500 stands for zero in the data rows.
What is the hidden score of each row? Scores go from 0 to 20, and 10 is about the middle. The score is a weighted sum of the row's numbers plus the product of two more (or one squared), each taken from its middle value.
719 443 714 521 651 171 443 445 687 430 434 440 529 408 679 512 404 310 484 424 665 450 472 640 9
539 596 368 616 519 465 247 411 554 670 426 553 471 687 579 219 268 631 549 556 288 285 566 595 8
582 417 507 543 541 388 542 460 694 566 481 477 471 572 692 525 576 489 299 376 665 400 362 445 7
472 610 763 431 380 664 644 691 433 430 442 454 629 443 220 413 495 496 563 678 564 611 560 613 10
425 716 320 710 490 498 327 346 537 628 305 662 536 694 338 399 428 872 512 617 327 339 513 395 12
630 471 432 509 620 393 364 668 689 409 461 426 437 385 590 572 633 443 376 442 591 437 309 323 10
737 258 564 507 534 493 493 426 567 470 565 494 551 472 750 585 523 367 358 413 607 527 495 340 10
297 494 452 539 452 453 437 440 451 529 418 627 460 538 284 477 557 722 626 636 416 601 636 599 14
409 598 468 432 433 652 595 641 491 368 512 538 378 423 600 584 479 494 616 454 586 701 520 461 10
521 664 387 733 447 362 334 391 599 767 325 501 716 710 568 154 398 614 513 567 363 258 504 410 7
497 478 521 517 553 402 479 661 579 465 553 534 537 407 530 392 415 425 484 494 574 640 480 446 10
339 616 588 398 381 766 469 508 359 338 517 364 475 322 414 412 498 626 647 729 538 488 636 621 9
227 724 442 386 414 710 513 495 202 378 211 463 613 365 329 357 472 711 797 568 328 483 546 738 7
426 639 303 592 487 520 282 374 439 754 118 495 591 642 639 429 209 541 416 449 245 513 576 416 9
543 511 526 500 372 663 613 405 523 333 493 650 292 434 626 429 529 511 457 634 517 454 473 518 9
618 286 507 463 465 516 483 756 564 463 605 424 253 497 700 537 501 464 359 565 325 468 401 366 10
594 438 476 580 601 423 615 563 499 666 541 379 486 486 501 469 572 493 379 632 464 579 239 538 15
563 465 545 511 402 722 558 461 421 455 493 540 456 531 213 647 321 522 485 556 262 491 519 537 13
409 735 411 533 347 518 457 383 275 554 353 638 601 552 323 491 480 634 661 769 491 605 567 526 14
377 591 334 588 190 683 631 456 371 494 503 526 368 508 626 500 466 577 519 763 526 696 600 444 14
534 452 574 516 395 596 420 621 470 357 553 399 336 368 540 779 590 424 512 379 474 746 403 375 17
353 587 604 494 345 493 674 447 449 417 455 420 553 515 350 555 497 571 724 611 412 595 644 601 9
616 493 604 544 493 433 496 585 619 538 565 385 278 532 608 452 415 282 445 294 718 589 394 481 7
592 533 430 622 580 258 273 505 581 614 464 507 585 577 612 540 423 679 331 473 438 391 422 377 9
492 793 548 418 304 527 627 555 389 263 601 586 664 427 485 613 712 510 546 357 539 455 577 669 14
566 397 552 409 644 548 550 624 567 447 474 371 337 384 545 639 503 433 331 587 469 532 518 548 10
595 460 509 522 542 386 388 593 581 467 563 378 396 478 664 593 531 350 480 100 569 546 496 495 13
530 309 538 520 623 510 255 568 547 539 402 532 426 624 650 643 494 244 348 442 589 387 470 354 15
495 591 587 580 355 569 545 630 498 314 719 567 456 169 439 762 501 475 567 680 541 535 526 736 13
542 555 425 508 619 389 543 715 521 454 689 524 283 489 507 518 518 325 429 482 509 406 391 461 11
330 487 585 459 522 669 490 545 448 472 503 328 512 500 474 507 536 358 434 525 407 601 461 777 13
358 608 465 388 394 386 606 434 558 320 509 574 462 290 422 688 662 512 520 422 525 531 370 427 14
418 552 682 397 475 513 490 543 436 368 614 491 401 473 583 694 632 380 398 361 602 558 563 619 15
336 560 470 668 562 298 348 327 592 588 395 675 655 521 410 172 443 589 430 594 314 314 553 456 9
551 372 446 570 437 341 452 440 610 560 372 688 440 599 439 509 418 505 648 615 553 415 532 436 11
474 617 479 532 462 416 439 507 545 650 254 764 615 685 438 464 250 610 577 556 285 379 590 518 9
606 326 555 444 660 527 428 664 761 353 530 531 194 416 807 519 585 554 360 352 636 495 436 410 12
475 545 588 480 412 538 623 468 291 496 470 525 498 365 640 450 634 467 653 566 607 601 506 603 6
686 267 410 317 626 262 318 700 690 387 557 350 493 569 789 498 417 352 512 318 695 619 416 260 8
582 432 609 468 457 592 760 564 510 572 484 378 288 419 591 601 470 271 518 575 556 573 494 567 8
465 417 589 618 668 315 455 686 726 530 424 473 426 483 619 464 461 468 323 394 487 368 465 468 11
530 469 500 523 449 366 609 567 531 543 688 470 481 315 447 649 528 312 500 539 550 532 545 597 10
555 437 306 637 431 373 298 324 471 629 464 525 721 636 412 413 473 637 525 482 288 487 451 425 10
339 739 546 619 374 580 263 318 359 677 341 648 522 577 333 389 559 578 698 650 326 571 524 425 9
425 520 463 486 230 592 496 390 329 428 493 650 566 418 410 531 427 743 674 549 438 349 618 542 10
716 524 699 474 420 333 613 579 628 489 728 351 556 494 533 615 596 374 265 542 616 713 375 553 9
565 620 488 685 423 347 426 317 533 672 389 787 529 750 402 323 412 655 595 478 397 337 557 406 9
640 371 476 431 547 336 413 510 663 557 447 541 408 507 512 461 394 323 358 416 422 551 518 456 13
395 561 514 554 360 666 550 481 282 421 468 446 575 508 382 502 512 622 712 577 449 461 641 477 10
488 583 624 472 781 543 568 307 447 387 780 351 400 259 476 516 644 570 474 370 464 697 544 429 7
466 616 278 531 636 487 254 358 349 737 302 521 586 677 600 534 333 587 309 446 538 358 564 408 9
282 752 429 603 341 616 449 372 430 321 502 339 758 591 193 323 382 522 683 694 438 373 526 604 8
552 424 549 539 563 255 443 450 629 447 511 543 539 606 503 569 480 518 490 434 627 513 424 553 9
500 718 483 439 438 591 559 507 612 416 620 525 508 325 611 573 537 381 613 603 609 524 519 539 7
417 418 564 581 343 600 613 418 443 435 694 455 344 255 508 602 646 492 596 609 647 469 561 776 10
488 340 398 584 560 494 510 467 636 533 423 463 482 429 721 405 530 362 362 466 658 685 451 424 11
404 700 498 569 407 587 481 412 522 543 504 578 674 474 370 559 514 598 513 476 417 485 671 597 12
506 419 638 336 531 463 449 431 612 504 536 532 321 425 512 735 576 453 426 567 690 589 523 401 11
337 684 327 514 505 524 405 317 421 609 379 638 490 547 490 472 416 632 453 665 303 514 567 516 10
692 444 567 461 407 423 606 417 543 517 703 479 425 306 506 670 563 420 353 495 587 503 366 490 9
469 470 520 615 346 777 579 607 324 480 651 548 564 321 396 582 483 635 582 707 458 511 586 669 11
453 634 483 226 544 656 551 481 390 336 429 488 659 512 495 407 453 524 508 699 367 599 507 488 7
402 545 501 241 495 567 599 537 621 370 522 350 535 447 628 565 752 471 462 471 652 512 599 596 8
867 382 506 384 666 446 594 543 455 475 456 477 425 419 594 647 510 397 314 475 366 527 514 459 8
569 420 671 638 402 734 673 497 420 565 769 572 394 562 399 664 550 334 504 460 672 482 536 527 10
465 327 487 507 637 469 540 580 544 511 453 388 332 437 571 555 466 434 435 392 585 553 414 443 9
655 371 664 558 602 620 525 696 624 525 514 421 395 417 546 468 573 477 394 400 696 472 368 531 8
327 572 380 535 451 630 404 512 424 583 519 464 466 666 457 587 421 500 718 416 409 428 617 555 9
595 462 530 481 686 665 528 652 569 409 617 387 352 534 468 658 605 391 543 497 643 589 448 591 8
489 394 555 256 528 551 463 710 675 341 419 470 480 657 647 603 452 297 453 419 558 488 442 480 19
337 611 551 397 387 550 523 520 508 523 555 478 444 446 447 539 520 565 517 683 559 611 412 683 10
377 887 365 565 407 495 556 444 396 536 268 389 770 368 236 564 548 730 602 688 368 533 573 561 10
534 396 612 300 494 440 576 562 527 427 493 436 269 446 487 598 640 453 355 447 721 582 455 537 10
601 263 478 545 569 420 562 528 387 429 546 473 529 508 715 424 657 478 390 559 474 471 382 437 9
327 601 505 475 481 597 583 275 294 609 480 696 694 414 202 358 448 644 589 619 560 298 607 600 11
410 623 275 621 440 351 410 360 476 831 330 664 782 573 428 280 409 787 590 561 326 291 508 535 11
424 472 492 423 485 665 625 497 372 407 535 462 537 381 392 693 719 515 454 614 660 551 415 540 11
482 534 369 569 532 652 494 387 489 686 372 579 720 570 292 286 379 612 532 566 321 293 567 454 8
545 418 628 507 563 449 771 450 451 547 648 411 440 545 454 667 833 383 538 407 675 589 266 543 10
617 331 582 321 551 583 424 637 575 399 587 448 338 434 590 523 526 352 373 468 483 509 446 574 13
654 452 464 472 740 414 369 580 495 617 431 492 510 508 643 448 489 365 361 314 427 536 493 387 8
291 520 432 520 337 717 502 449 479 410 692 481 426 423 315 471 648 576 726 555 484 456 506 669 10
443 520 411 394 494 658 499 602 587 517 533 531 466 448 282 485 629 520 621 744 549 545 502 484 13
361 459 344 561 511 289 334 348 487 695 364 705 641 610 418 247 263 440 469 516 377 247 573 294 10
522 611 342 589 555 304 345 473 547 594 420 567 640 532 451 340 374 684 454 540 391 458 673 431 10
447 558 349 358 558 499 601 606 446 189 753 269 617 472 520 515 455 615 594 487 613 675 608 587 11
532 398 565 504 485 406 454 649 740 589 504 359 278 429 620 691 451 444 533 462 438 373 375 460 8
263 544 463 528 454 502 533 313 374 547 487 432 624 454 325 480 565 610 438 615 454 467 489 518 11
619 409 444 472 477 362 513 380 652 493 468 354 520 512 588 687 418 460 366 320 578 572 436 471 10
392 633 374 382 501 570 535 454 287 505 509 542 492 543 482 569 614 447 817 620 482 580 427 500 14
513 418 645 374 553 560 502 538 415 485 594 471 525 391 501 482 609 538 528 532 554 636 559 576 9
537 442 363 430 546 427 383 566 539 542 487 455 439 484 498 486 353 490 320 458 453 463 353 399 10
439 428 608 599 535 445 649 473 624 377 584 435 310 464 497 710 564 349 359 230 636 584 433 429 16
484 488 583 451 582 561 727 665 414 382 607 370 385 545 723 541 620 263 508 424 723 799 493 538 7
660 390 571 421 600 628 485 526 616 444 492 294 482 546 517 490 663 252 533 470 550 398 445 505 6
557 535 599 348 568 540 483 544 429 444 668 440 246 453 479 537 627 553 433 456 472 640 497 447 11
530 567 594 558 533 709 600 391 562 327 542 531 613 264 511 653 603 525 597 518 429 614 693 427 15
430 559 600 520 590 698 571 601 442 441 613 392 444 444 562 538 544 569 519 583 558 601 446 632 8
586 500 699 444 613 479 489 515 645 449 601 425 456 515 530 473 655 229 309 419 503 517 514 556 14
358 648 260 684 537 539 304 350 453 633 189 603 633 561 535 315 351 503 387 779 393 554 554 513 10
545 495 458 373 370 447 313 302 395 614 392 610 617 621 252 234 395 581 620 632 405 319 600 498 12
414 620 403 596 461 583 394 432 472 686 559 641 717 573 501 264 399 782 700 612 415 329 651 301 14
437 633 542 387 417 670 497 410 500 543 472 478 451 592 479 679 566 492 415 495 500 556 449 506 10
720 385 395 474 472 494 431 566 533 627 438 552 419 753 567 481 327 393 447 525 604 514 532 518 10
549 481 556 464 446 302 743 614 673 341 564 574 316 560 567 531 663 466 523 412 581 668 622 693 10
529 475 297 542 580 551 260 297 584 698 384 534 571 518 356 414 524 601 499 501 392 234 576 291 10
457 518 554 343 492 621 499 486 466 245 662 474 490 300 643 536 728 468 618 501 454 594 675 602 11
528 577 462 706 380 413 335 350 406 619 338 555 674 538 299 300 331 406 528 655 307 461 572 365 10
795 362 635 429 447 455 584 559 420 552 756 527 514 553 662 604 483 417 378 527 520 607 358 432 9
400 479 554 346 583 652 580 605 322 534 555 458 509 499 555 543 492 646 410 588 584 483 510 490 13
518 357 745 387 359 515 517 648 556 514 559 319 417 307 442 655 486 518 565 521 450 654 421 622 11
439 421 633 418 488 510 539 529 337 463 662 493 364 389 500 599 621 433 567 405 560 545 456 661 9
449 279 451 643 547 495 566 571 576 513 696 443 316 438 486 640 593 422 306 368 639 408 477 525 11
705 576 527 540 535 289 464 435 406 598 342 512 444 635 466 322 376 619 328 425 273 181 519 340 10
378 556 655 493 388 417 635 503 578 358 546 481 475 385 368 521 550 468 568 544 566 646 569 369 11
566 621 546 503 459 387 275 305 472 641 279 731 573 537 358 277 329 619 619 483 306 410 429 526 9
582 482 618 301 488 526 570 673 585 464 535 475 472 394 529 676 518 518 474 453 768 547 278 572 9
342 527 441 646 666 312 325 323 376 553 330 653 542 617 525 431 355 427 585 587 368 304 476 242 9
450 505 548 517 503 345 464 660 601 478 583 483 405 448 442 480 282 427 289 369 669 562 413 513 13
270 642 581 376 514 632 511 530 465 430 512 573 428 381 482 568 534 362 507 517 324 621 549 525 17
515 478 638 434 629 638 623 561 415 291 538 432 450 458 590 546 596 573 525 474 797 561 363 559 6
653 367 442 441 572 346 381 500 511 496 470 598 692 653 479 436 204 552 506 413 522 417 460 463 8
617 429 509 177 378 474 524 457 530 314 665 274 339 437 489 398 570 445 403 490 777 472 469 399 11
506 587 391 546 289 308 314 408 386 496 383 640 661 720 464 486 386 520 534 450 383 363 507 381 10
485 653 499 452 501 532 535 446 487 515 589 582 554 482 449 651 500 622 497 608 412 435 642 504 10
353 519 426 591 557 372 420 309 598 685 439 579 682 599 618 495 281 554 285 502 542 292 367 383 8
593 284 533 591 482 504 560 621 615 439 523 319 603 343 513 514 475 440 569 592 494 484 473 571 9
411 555 583 437 535 722 592 315 492 405 558 270 568 477 654 551 723 548 555 621 522 446 623 660 5
